Turns, then the turns between two rows, first turn first; the first pair answered:
J:
[ 2.35 -0.57  1.24  1.89 -0.89 -1.51 -0.89  0.25  2.41 -0.96 -0.44 -0.75
 -2.61  2.80  2.03  0.14  1.46 -0.06 -2.11  3.54  0.07  3.06  1.95  0.62
 -2.49  0.36 -0.96 -0.31  0.89  1.34  0.38  1.63 -0.63 -0.45  1.34  0.93
 -0.11  1.20]  ->  [ 1.05  0.73  0.80  0.32  0.58 -0.79  2.16 -0.30  1.63 -0.09 -0.03  0.16
 -3.33  1.46  0.93  3.11  1.38  1.08 -1.03  4.10 -0.64  1.71  2.96  1.83
 -0.75  1.33 -0.60  0.24  1.59  1.06 -1.99  1.45 -2.80 -0.50  0.40  0.11
  1.43  0.68]
[-1.07  1.14 -2.47  0.86 -0.17  0.53 -1.83  0.22  0.12 -0.33  1.63  2.97
  1.87  0.46 -1.34  0.56 -0.14 -0.98  0.23 -2.50  0.33 -1.94 -1.53 -2.62
  1.48 -2.59  1.15  0.40 -1.81 -3.84 -1.14 -2.07 -1.13  3.37  2.80 -0.33
  0.96 -0.99]  ->  [ 0.70 -0.36 -1.94  3.32 -0.62 -0.36 -3.29 -0.23  1.03 -0.64  1.35  1.40
  1.67  1.51  0.02 -1.95  0.16 -1.95 -0.78 -2.09  0.76  0.42 -1.81 -2.61
 -1.14 -2.96  0.77  0.59 -1.59 -2.66 -0.07 -1.67  0.27  3.41  3.15  0.34
 -0.33 -0.31]
[ 0.14 -0.61  1.18  0.17  2.00  0.00 -0.24 -0.30  0.48 -0.73  0.87 -2.61
 -1.74 -0.92  1.01 -1.05 -0.57 -0.47  1.05 -0.19 -0.64  1.46 -0.01  0.67
 -0.05  2.00 -1.36 -1.36 -0.21  0.89 -2.14 -2.26 -0.56 -0.43 -1.03 -0.42
 -0.23  0.87]  ->  [-0.72  0.16  1.02 -1.32  1.77  0.59  0.29  0.19 -0.31 -0.54  1.08 -1.56
 -1.31 -1.51  0.41  0.34 -0.69 -0.08  1.49 -0.41 -0.68  0.03  0.06  0.47
  1.42  1.87 -1.08 -1.55 -0.43  0.18 -2.54 -2.05 -1.22 -0.39 -1.06 -0.88
  0.52  0.64]
P:
[ 1.05 -0.02  0.06  0.59 -2.12  0.42 -3.23  1.87  0.61 -0.57 -1.39 -0.09
  0.27  0.79 -0.75 -0.88 -0.43 -0.26 -0.60 -0.37  0.55  0.12 -0.58 -1.97
 -0.27 -1.07  0.31 -0.14 -1.37  0.01  2.30  0.63  1.57  0.42  0.30  0.25
 -0.85 -0.21]  ->  [-1.41  0.42  0.64 -1.48 -0.37  1.03 -1.71  0.98 -1.46 -0.39  0.30  0.72
  1.59 -0.40 -0.49  0.29 -1.05 -0.17  1.24 -1.17 -0.34 -2.56 -1.30 -1.18
  1.02 -0.39  0.74 -1.49 -2.02 -0.35  1.83 -0.94  0.80  0.37  0.28 -0.63
  0.43 -0.27]
[ 0.68 -0.98 -1.97 -2.20 -1.69  1.31 -1.13  2.93  1.51 -2.18  0.48 -0.80
  1.51 -3.67 -1.10  0.46 -0.32  0.82  2.12 -1.21 -0.62 -2.83 -1.88 -2.55
  2.92 -0.06  1.97 -1.79 -1.38 -2.69 -0.23 -0.09  1.81 -1.37  2.68 -0.61
  0.83  0.83]  ->  [-0.10 -1.30 -1.43 -2.33  1.33  1.00  2.04  0.96  0.90 -1.47  2.08 -1.58
  0.75 -4.66 -0.23  1.08 -0.05  0.92  3.41 -0.73 -1.66 -2.80 -0.81 -0.21
  2.76  1.18  2.24 -1.57 -0.57 -1.78 -2.58 -0.94  0.37 -1.68  1.92 -1.10
  1.64  1.02]
[ 0.14  2.79 -1.32 -1.56 -2.28  0.39 -0.69  3.00  2.21 -1.18 -1.07  0.11
  0.58 -1.13 -0.13 -1.33  0.42  0.22 -0.98 -3.46 -0.24 -1.28 -1.11 -1.84
  1.98 -1.35  2.32  0.64 -0.97  0.45  3.12  0.22 -1.23  3.13 -1.85 -1.19
 -1.64  0.51]  ->  [-1.90  2.99 -0.77 -2.67  0.01  0.40  1.72  1.74  0.86 -0.48  0.83  0.49
  1.01 -2.12  0.23 -0.28  0.35  0.22  0.60 -3.77 -1.17 -2.63 -1.06 -0.20
  2.56 -0.50  2.57  0.02 -0.78  0.82  1.70 -1.12 -2.37  2.86 -2.24 -1.98
 -0.31  0.49]
Z:
[-0.95 -0.96  1.07  0.40  1.00 -0.87 -0.31 -0.57 -0.76  0.00  0.80 -0.76
  0.78  0.43  1.53 -1.03  0.41 -0.85  0.78 -0.64 -0.22  0.29 -0.85  0.38
 -0.65 -0.18  0.44 -0.66 -0.36  0.28  0.29 -0.86  0.64  0.27  0.41  0.45
 -0.75  0.63]  ->  [ 0.33 -1.06  0.49  1.22  0.72 -0.95  0.20 -0.51 -0.03  0.36 -0.04 -1.16
 -0.38  0.38  1.28 -1.02  0.68 -0.58 -0.01  0.29  0.18  1.63  0.10  0.75
 -0.88  0.07  0.29  0.36  0.54  0.58 -0.69  0.17  0.64  0.18  0.33  0.96
 -1.08  0.50]
[ 3.34  2.05 -1.00  1.63  1.64 -1.56  0.13 -1.80  2.11 -1.37 -2.81  1.11
 -2.12 -2.96  0.49 -0.07  1.57 -0.10 -2.33  2.24 -0.34  3.52  1.79 -1.85
 -1.61 -1.35 -1.52  0.69  1.55  0.67 -1.81  1.28 -0.36 -1.18 -0.69  0.78
 -1.75 -0.05]  ->  [ 1.67  3.93 -1.71 -0.86  0.68 -0.25  0.39 -0.48  1.07 -1.36 -3.40  3.31
 -1.64 -3.77 -1.04  2.68  1.37  0.82 -1.61  1.58 -0.35  0.90  1.73 -2.87
  1.36 -1.53 -1.11  0.48  0.83 -0.82 -2.24  1.03 -1.04 -1.03 -1.18  0.23
 -0.91 -0.91]
[ 1.13  0.07 -0.29  0.94 -0.55  0.66  0.37 -0.51 -0.11  0.51 -0.14 -0.21
 -1.02 -0.44  0.15 -1.15 -0.12 -0.10 -0.07  1.20  0.36  0.69 -0.13  1.11
 -0.63  0.14  0.02  0.49  0.79  0.38 -0.55  1.52  0.35 -1.32 -0.10  0.04
 -0.36  0.40]  ->  [ 0.84  0.90 -0.83  0.10 -0.82  1.13  0.62 -0.26 -0.15  0.72 -0.50  0.40
 -1.10 -0.62 -0.41 -0.17  0.08  0.45  0.08  1.05  0.32 -0.16  0.01  0.67
  0.42  0.28  0.12  0.55  0.76 -0.11 -0.89  1.56  0.07 -1.43 -0.14  0.07
  0.01  0.13]
V:
[ 2.30  0.94 -0.65  0.61 -0.97 -0.16  0.05  0.13  2.91 -1.94 -0.61  0.88
 -0.12 -0.81 -0.03 -1.81  4.12 -0.54  1.30  0.38  0.03  0.52  0.31 -0.05
 -0.07  1.92 -0.15  2.35  0.87  0.75 -1.83 -0.92 -1.05  3.99 -1.40  1.01
 -2.44 -1.20]  ->  [ 1.10  1.83 -0.82 -1.06 -1.44  0.52  0.05  0.79  2.04 -2.07 -0.63  2.12
  0.35 -1.18 -0.68 -0.38  3.99 -0.10  1.90 -0.20 -0.01 -1.12  0.05 -0.66
  1.73  1.62  0.08  2.00  0.32  0.00 -1.49 -1.30 -1.55  3.88 -1.61  0.62
 -1.86 -1.56]
[-0.72 -0.51 -0.27 -0.79  0.93 -0.22  0.08 -2.48  0.98 -1.00 -0.77 -0.91
 -2.71 -1.25  2.16  0.41  0.68  0.41 -1.54  1.09 -1.36 -0.60  1.87  1.38
 -0.54  3.18 -1.34 -0.89  0.75 -0.89 -3.00  1.26 -1.48  0.49 -0.05  0.37
  0.95  0.07]  ->  [-2.31 -0.06 -0.20 -2.78 -0.22  0.65 -1.11 -1.33 -0.20 -1.38 -0.56  0.75
 -0.91 -1.31  1.57  1.61 -0.11  0.45 -0.87 -0.41 -1.42 -3.15  0.51 -0.09
  1.12  2.56 -0.95 -2.24 -0.58 -2.04 -1.54  0.34 -1.07  0.84 -0.23 -0.21
  1.57 -0.12]
[-0.95 -0.14  0.38 -1.67  1.46  0.72  0.96  0.16 -1.55 -0.85  1.41  0.52
  0.26  0.50  0.13  2.63 -1.57  0.31  2.15 -0.53 -0.25 -1.79 -1.05  1.03
  0.35 -0.08 -0.30 -1.57 -1.27 -0.08 -1.59 -0.84  0.18  0.78 -0.57 -0.92
  0.76 -0.17]  ->  [-0.36 -1.45  0.97 -0.06  1.31 -0.05 -0.57 -0.34 -0.95 -1.16  1.73 -0.66
  0.97  1.44  1.25  0.43 -1.75 -0.69  1.70 -0.78 -0.12 -0.50 -1.95  0.82
 -1.57 -0.52 -0.55 -2.16 -1.30  0.61 -0.12 -1.14  1.45  0.76 -0.01 -0.35
  0.01  0.33]
[ 3.39 -0.85 -0.70  2.89 -0.02 -0.64  0.27 -0.61  1.53  0.22 -1.22 -1.13
 -3.15  0.07 -0.30  0.20  0.29  0.09 -1.74  1.58  0.67  2.78  2.09  0.17
 -0.87 -0.22  0.09  2.21  1.17  0.68 -0.99  1.62  0.72  0.58 -0.16  0.26
 -1.19 -0.07]  ->  [ 0.85  1.14 -1.61 -0.80 -1.02  1.08  0.96  0.89 -0.05  0.19 -1.49  1.70
 -2.36 -1.05 -2.18  3.76 -0.15  1.11 -0.47  0.63  0.49 -1.17  1.89 -0.91
  3.05 -0.59  0.74  1.58  0.05 -1.16 -1.40  1.07 -0.75  0.79 -0.80 -0.79
  0.38 -0.99]
Then:
(two turns a pair)
[ 0.24  0.88  0.36 -2.32 -3.07  0.47 -1.98  2.15 -0.93  0.67 -3.17  0.57
 -0.42 -0.37 -0.91  0.97 -0.98  0.62 -0.42 -0.45  0.94 -1.82 -0.60 -2.95
  1.88 -0.56  0.58 -0.22 -0.76 -1.78  0.47  0.31  1.36  0.18 -0.21 -1.12
 -0.47  0.89]  ->  [-0.38  0.64  1.28 -2.16  1.39 -0.31  3.03 -0.80 -1.70  2.08 -0.69 -0.77
 -1.92 -2.15  0.23  1.66 -0.30  0.93  1.11  0.86 -0.06 -1.15  1.21  0.79
  1.15  1.55  0.62  0.49  0.94 -0.01 -3.25 -0.34 -1.03 -0.62 -0.82 -1.85
  0.74  1.50] : P, P
[-0.72 -0.27 -1.01  1.19 -1.53  1.96 -2.96  4.57  0.06 -1.00 -2.91  1.10
  1.49 -0.09 -0.34  1.40  0.07  1.07 -0.27 -0.59  1.26 -0.09 -0.24 -5.38
  0.99 -3.18 -0.89 -2.87 -3.25 -0.95  3.23  1.16  0.90  1.42  2.08 -1.36
 -0.75  0.09]  ->  [ 2.28 -1.94 -0.52  5.27  1.16 -0.02 -0.38  1.82  2.18 -0.31 -2.28 -2.49
 -1.61  0.15  1.43 -1.11  1.55  0.83 -1.41  1.78  1.32  4.88  2.22 -2.33
 -2.77 -1.71 -1.68 -0.89 -0.71  2.03  0.49  2.55  0.57  0.65  2.22 -0.43
 -1.88  1.05] : Z, V
[ 1.65 -0.28 -0.13  0.37  2.50 -0.69  1.95 -0.06  1.72  0.13  0.85 -0.46
  0.34  0.04 -0.02 -0.57  0.96  0.40 -1.76  0.49 -0.60 -0.51  2.21  1.06
 -1.38  0.11  0.41  0.46  0.07 -1.34 -3.17  0.27 -0.98  0.42 -0.19 -0.92
 -1.04  0.31]  ->  [ 0.71 -0.83  0.57 -0.72  1.04 -0.22 -1.18  0.68  0.81 -0.53  1.10  0.25
  2.98  1.00  0.22 -1.11 -0.15 -0.39 -1.31 -1.32 -0.85 -2.21 -0.05 -0.49
 -1.02 -0.80  0.77 -1.57 -2.12 -2.28 -0.19 -0.94  0.59  0.77  0.40 -1.02
 -0.98  0.51] : V, V
[-0.52  0.47  0.72 -0.61 -1.33  0.47 -2.02  0.73 -0.72 -0.35 -0.30  1.59
  1.37 -0.14 -1.04  0.24 -0.25 -0.10  0.93 -1.59  0.12 -0.84 -1.10 -1.34
  0.70 -0.77  0.31 -0.54 -1.02 -0.68  1.48 -0.74  0.58  0.45  0.31 -0.10
 -0.38 -0.22]  ->  [-1.05 -0.22  1.49 -0.32  0.78  0.18 -0.52 -0.89 -1.08 -0.11  1.35  0.59
  1.75 -0.38  0.14 -0.43 -0.41 -0.63  1.86 -1.50 -0.38 -0.44 -1.21  0.27
 -0.48 -0.16  0.22 -1.25 -1.07  0.12  1.08 -1.86  0.19  0.13  0.39 -0.22
  0.04  0.46] : Z, P
[-1.15  0.04  0.56 -0.20 -0.64 -0.14 -2.76 -0.24 -1.23  0.37  1.57  0.96
  2.09  1.00 -0.31  0.93 -0.39 -0.02 -0.34 -0.22  0.72 -2.28 -2.23 -2.67
  1.60  0.13  0.34  0.45  0.14 -2.14  1.52 -2.28  0.51  0.48 -1.42 -0.10
 -0.33  0.99]  ->  [-0.91 -0.95  1.33  0.66  0.57 -0.89 -2.40 -1.23 -1.22  0.39  2.45 -0.21
  2.59  0.95  1.00 -0.45 -0.55 -0.56 -0.04 -0.29  0.41 -1.26 -2.32 -1.79
  0.11  0.49  0.19  0.30  0.34 -1.37  1.59 -2.62  0.75  0.33 -1.17 -0.08
 -0.47  1.47] : J, P
[-0.46 -0.61  0.84  0.91  2.73 -1.96  1.39 -2.64 -0.37  0.57  1.21 -1.41
 -0.58 -0.15  1.73 -0.96  0.05 -0.56  2.03  0.11 -1.67  1.59 -0.15  3.15
 -1.73 -0.54 -0.16 -0.47  1.02  1.58 -0.40 -1.15  0.57 -0.02  1.28 -0.44
  0.48  0.61]  ->  [ 2.34  0.92 -1.04  1.79 -0.37 -1.55  0.23 -0.54  1.74  0.44 -2.33 -0.73
 -3.07  0.10 -0.41  0.31  0.92  0.87 -0.36  1.52 -0.52  2.99  1.44  1.25
 -0.48 -1.23 -0.54  1.90  2.18  0.80 -0.95  1.67  0.61  0.34  1.16  0.37
 -0.53 -0.33] : P, Z
[-2.13  0.76 -0.85 -0.73  1.41 -0.96 -1.31 -0.51 -0.21 -1.63  3.01 -0.54
 -1.29 -0.53  1.19  0.02 -2.15  0.73 -1.38 -2.11 -0.18 -0.32 -3.45 -1.66
 -0.66  0.06  0.70 -3.08  0.31 -0.02  2.34 -1.71  3.78  1.33  1.62 -1.29
  1.75  1.17]  ->  [-0.12  1.67 -1.74  0.47  2.90 -1.28  2.24 -1.50  1.29 -0.49  1.86 -1.72
 -5.15 -1.30  0.63  1.15 -0.88  1.64 -2.44  0.36  0.06  1.87 -0.37  0.10
 -0.69  1.14  0.30 -0.31  2.87  1.20 -1.45  0.41  1.88  0.81  0.89 -1.11
  1.51  0.85] : Z, V
[ 2.09 -2.37  1.51  3.58 -0.92  0.27 -0.62 -0.74  0.89  1.35  0.73 -2.25
 -1.49  0.69  1.09 -2.74  1.30  0.00 -0.58  0.36  0.30  2.04 -2.16 -0.83
 -2.63  1.54 -1.03 -0.19  0.62  0.74  0.38  0.21  3.01  0.27  2.22  2.25
 -0.83  1.13]  ->  [ 2.61  0.33 -0.54  1.82 -2.82  1.71  0.19  1.39  1.56  1.66 -1.92 -0.22
 -3.79  0.02 -1.67  0.96  1.81  2.14 -1.79  1.24  1.07  0.88 -0.35 -2.05
  0.91  1.18 -0.87  1.80  1.54 -0.39 -1.47  2.01  1.37  0.62  1.25  2.03
 -0.53 -0.01] : V, P
[-1.14  1.06  1.56  1.10 -1.33  2.22 -2.74  2.77 -1.26  0.66  1.23 -0.65
  2.25 -1.67 -2.55  0.93 -0.06  0.53 -1.62 -0.99  2.70 -1.28 -2.00 -1.76
 -0.73 -1.21  1.34 -1.14 -1.09 -1.14  2.07 -0.30 -1.05  3.42 -1.32  2.87
  0.42  2.46]  ->  [ 0.48  0.57  1.82  3.30  1.70  0.88  1.30  0.50  0.02  1.94  1.94 -2.85
 -0.66 -2.29 -1.37  0.46  1.11  0.39 -2.07  1.07  2.25  1.77  0.64  1.17
 -2.66  0.26  1.01  0.98  1.47  0.99 -1.27  0.78 -2.39  2.67 -1.72  3.10
  0.22  2.86] : V, J
